Each path below is one point turned by a fixed rotation once a step. After each direction that follows a path, write how fast that rotation turns it, in degrees a step (0 if it stays still).
Each turn is a multiple of 5 degrees from 10 to 175, or 0.
Each row of a path follows its step; steps can be skipped.
path 1
step 2: [-34.4 -37.3 -17.2 -27.8  20.6 -15.3 -33.8   3.0  21.6  15.0 -46.3 -17.5
  -0.7  10.3  10.3  18.7  -9.7 -15.4  -9.1 -18.9  -2.4  -4.9   5.4 -23.8
   7.7 -18.7   3.5  10.7  -7.1 -13.2  -7.6  20.0  -3.5  12.4 -11.7  -5.6
 -23.1   5.5   5.8  -0.6 -29.6 -13.3 -25.9 -12.1 -30.3 -60.3  26.4   5.1
  10.0  18.3  -3.4  -2.3   3.5  17.4 -17.6 -11.6 -17.2 -13.1   0.1  16.0
 -19.9  16.8  -7.8]
step 3: [ -4.8 -33.7  -0.2 -20.2 -13.6  19.4  27.8  -5.3  18.4  -9.1 -15.7   7.9
  16.4  -7.0 -31.7   5.0  -9.7  40.3 -15.3  -4.5  15.6  18.1 -23.5  33.4
  15.3   8.3  27.2 -18.6  -4.2 -18.7   9.1  32.1   3.9  -8.5  -9.6  -7.4
  10.1  -1.6  14.9 -25.0 -10.3 -19.1 -18.2   9.4 -53.9 -22.9  -0.4  -4.7
  36.2  11.4  18.2   7.8  -5.1  34.0  -3.3  -6.2   0.9 -17.9   5.0 -13.8
  37.8  15.7 -15.0]
step 6: [ -5.4 -59.8   3.9 -34.9   0.6   0.4  -2.7   0.5  38.1   8.5  -5.5  18.0
  23.5  -7.2 -32.4   0.0   6.0  10.7   4.7  24.4  28.7  36.6  -0.7 -18.3
  19.7   9.9  20.4  -8.1   5.5  12.6  16.7  -7.1  30.0  -5.4 -31.4   9.7
   3.2  18.3  18.2  20.4   0.1  -4.2  11.8 -12.7  -4.5 -33.9 -13.1  -9.2
  21.3  13.4  10.6  17.5 -22.3  24.8   6.5  -1.0  25.3  -1.5 -24.1 -10.1
   2.5  31.0  -0.7]
step 7: [-13.5 -25.2  -1.3 -37.6  -7.4  19.2 -22.6   6.2   7.4 -13.2  14.2  -2.0
  -4.3 -30.1  15.5  24.3  -5.3  21.7  13.0  14.7  -9.7 -13.8  32.8  -3.2
  -6.4 -17.8 -17.3 -16.1 -13.3  -2.3 -22.0   4.7  26.8 -10.0   7.2  10.5
 -20.0  24.1 -13.4 -15.4 -30.0 -33.2 -25.5 -24.6  -8.1 -17.4  36.7  -9.9
  30.6   6.6 -11.4  10.6 -26.1  19.3  -6.8  24.6 -14.6 -12.0 -19.4 -22.1
  12.0  -2.3 -32.4]
step 8: [ 13.1 -19.3  33.9  30.3   4.3 -16.6 -15.7   4.2  35.3  26.1 -17.8   0.6
   7.2  -6.8 -14.8   3.5  18.8  21.2  17.9  43.1   2.2  -6.4   9.3  -9.8
  -2.3 -18.2  13.7 -24.6  -2.4   8.1  -9.2   7.0   6.9  16.1 -27.0 -23.9
  15.1   4.7  -7.5  18.2   3.5 -22.8 -43.0   2.9 -32.0  -2.5  -0.8   8.8
  44.9  -3.7   5.6  20.2 -12.3   9.3   0.9   9.4   8.5 -41.6  -2.3  -5.1
  32.4  19.7  18.1]
step 9: [-22.8 -32.0 -24.7  -8.3 -25.6  -2.4 -28.5   7.0  11.9 -17.5 -13.7   7.3
  15.8   4.3 -22.1  25.8  16.4   4.6  27.2  28.2 -23.0   1.6  -3.9  13.9
  12.7 -17.4   8.2   0.7   2.1   1.8 -38.3 -12.6  17.6   7.4 -50.5   7.8
 -33.1   1.4   1.4  -6.6 -10.5  -3.7   1.7  -1.6  -3.4 -18.3   6.4 -33.8
  12.7  28.7   3.7  13.8 -18.4  15.3  -7.7  -4.5  22.7 -26.5 -39.0  -7.1
 -39.6  -2.2  -2.8]
step 10: [ 16.5 -17.6   2.9 -14.3  -7.3 -24.5  -2.0   3.0  10.0  13.8 -16.0  13.8
  19.5  11.4   7.8  11.8  24.1  11.1  -2.8   6.6  -4.7  -9.0  13.1 -25.4
  -9.5  18.1  11.4  23.8  10.3 -11.7 -20.3 -14.9  22.5  15.8  23.7   1.6
   7.2  16.1  12.0 -13.1 -27.2 -43.3 -20.0  -3.7 -37.2 -24.0  23.2  -9.1
  22.4  11.3  -3.4   1.7 -18.0  34.6 -51.2  10.3 -12.1 -39.9  14.5  -6.2
   8.4  22.8 -28.1]
step 12: [ 26.0 -35.7   9.3  -0.8  -3.8   0.5   7.4  -0.8 -17.1  30.6 -24.1 -13.1
   9.2  -2.9 -21.1  21.2 -16.4  -4.1  30.9   5.5 -17.5  -7.8  20.8   9.3
   3.3 -12.9   0.6  -6.1  11.8 -23.3 -37.0   0.4  31.2  24.6  -4.7  -6.9
 -13.0  -4.2  32.1 -45.0 -28.3   7.4 -23.4  10.7 -21.2  -6.1  10.7 -34.8
  15.7  14.0   1.3   0.2 -13.4  28.1  -2.1  13.6 -23.7   0.2 -47.0   7.7
  -6.2  13.8  -3.4]
Speeds:
[ 8.6  4.2  2.0 -4.5 -6.6  1.9 -3.4  7.7 -2.1 -3.2 -3.2  0.2  9.1 -0.1
 11.2  0.5  5.1 -0.4  0.9  3.2 -1.1  3.3 -0.8 -2.4  2.4  1.9  7.8  1.5
  7.1 -0.9  3.1  3.6 12.0  2.0  8.9  1.6  4.8 -3.0  2.3 -5.3  4.1 10.2
  9.9 -0.3 -5.4  0.4  3.3 -6.0 -3.7  0.9 -1.1  9.8  3.2  2.0  0.9 -4.8
  0.0 -0.4  7.5 -5.0 -4.4 -1.9  3.6] : 60
[ -3.3  -2.9   0.6  -1.4  -3.0   0.0   3.1  -0.8  -5.0   5.2  -4.7   4.4
  -0.7  -3.5  -3.2  -5.3  -7.3   2.1 -10.7  -5.3   8.1  -4.4  -7.6  -5.1
  -3.0  -4.1  -1.2   0.0   1.6  -8.1  -0.6  -2.3   0.2   7.4  -2.6   7.3
   3.7  -7.4   4.2  -2.0  -0.4  -1.9   2.6   8.8  -1.8   1.7  -4.0  -6.0
  -5.3   3.6   0.8  -7.6  -3.5   6.2  -1.4   1.2 -13.0  -1.2   0.8 -10.6
  -2.3  -4.8   7.6] : 45
[  7.4  -6.3  -3.0   1.5  -4.8  -6.2   2.5   3.2  -1.8  -4.4  -0.9   6.1
   5.3   5.0   0.7  -0.8   0.0   5.2   7.2   6.7   2.2  -5.2   2.0   0.3
   0.1  -0.1  -7.9  -5.6   1.2  -7.1  -1.1  -8.4  -2.0   2.3   0.7   0.9
   4.8   4.5  -5.2   5.9  -3.5   2.4 -10.8   8.5   9.9  -6.9   1.3   1.7
  -0.6  -4.2   1.0   9.5 -10.4   1.3  -0.7  -6.3   1.9   4.1   2.8  -8.0
  -2.6  -3.9  -3.4] : 20
[-1.7  1.4 -5.2 -2.6 -0.1  0.3  4.9  1.4 -2.8  4.1  3.8  5.8 -5.3 -7.5
  4.1 -0.5  3.5  8.7  0.9 -3.7  3.3  4.8  2.4 -5.7  4.9 -6.5  2.3  4.3
  1.8 -9.4  9.5 -3.1 -7.5 -5.6 -0.6  4.4 -5.0  4.4  7.5 -5.7 -6.5  4.9
 -0.6 -8.0  1.6  3.9 -1.5  4.2  3.9 -1.1 -5.2  4.1 -0.5  6.1  2.2  0.2
  2.3 -7.4  7.2 -2.1 10.0 -6.0 -8.6] : 95
[-2.1 -1.4  0.3 -0.2  8.9 -4.2 -6.6  0.7 -1.8  7.0 -3.0 -7.7  0.7 -0.9
  3.7  5.3  3.3 -3.7  1.7 -2.5  3.6  0.8 -2.8 -5.0 -6.5 -8.4 -1.4 -0.5
  4.5 -5.1 -4.8 -0.7 -1.8 -2.3 -9.6 -2.8  0.3  1.6  5.7 -0.6  1.8  8.7
 -8.9  3.6 -8.0  4.9 -3.0  1.9 -1.9  3.1  1.6  8.2 -1.7 -1.3  2.8 -9.9
  4.7  6.3 -5.0  9.2  1.0 -7.7 10.8] : 110
[ -2.7  -1.0   2.4 -12.8   9.1  -2.7   6.6   1.4   5.2  -1.6   2.7  -1.8
   5.2  -2.3   8.2  -5.0   4.6   5.2  -5.5 -10.8  -2.3   4.7  -4.0  -2.1
  -6.3  10.6  -2.1  -0.1   0.4   1.6  -3.8   3.3   8.0  -8.1   5.1   1.9
   0.8  -3.0  -1.3   5.5  -3.6  -3.0  -4.9  -0.3  -2.7  -9.9  -8.5   2.6
   4.7  -1.8   1.1  -1.3  -2.4   0.7   3.9  -2.0  -3.4   2.8  -3.9  -1.2
  -0.9  -7.4  -6.8] : 90
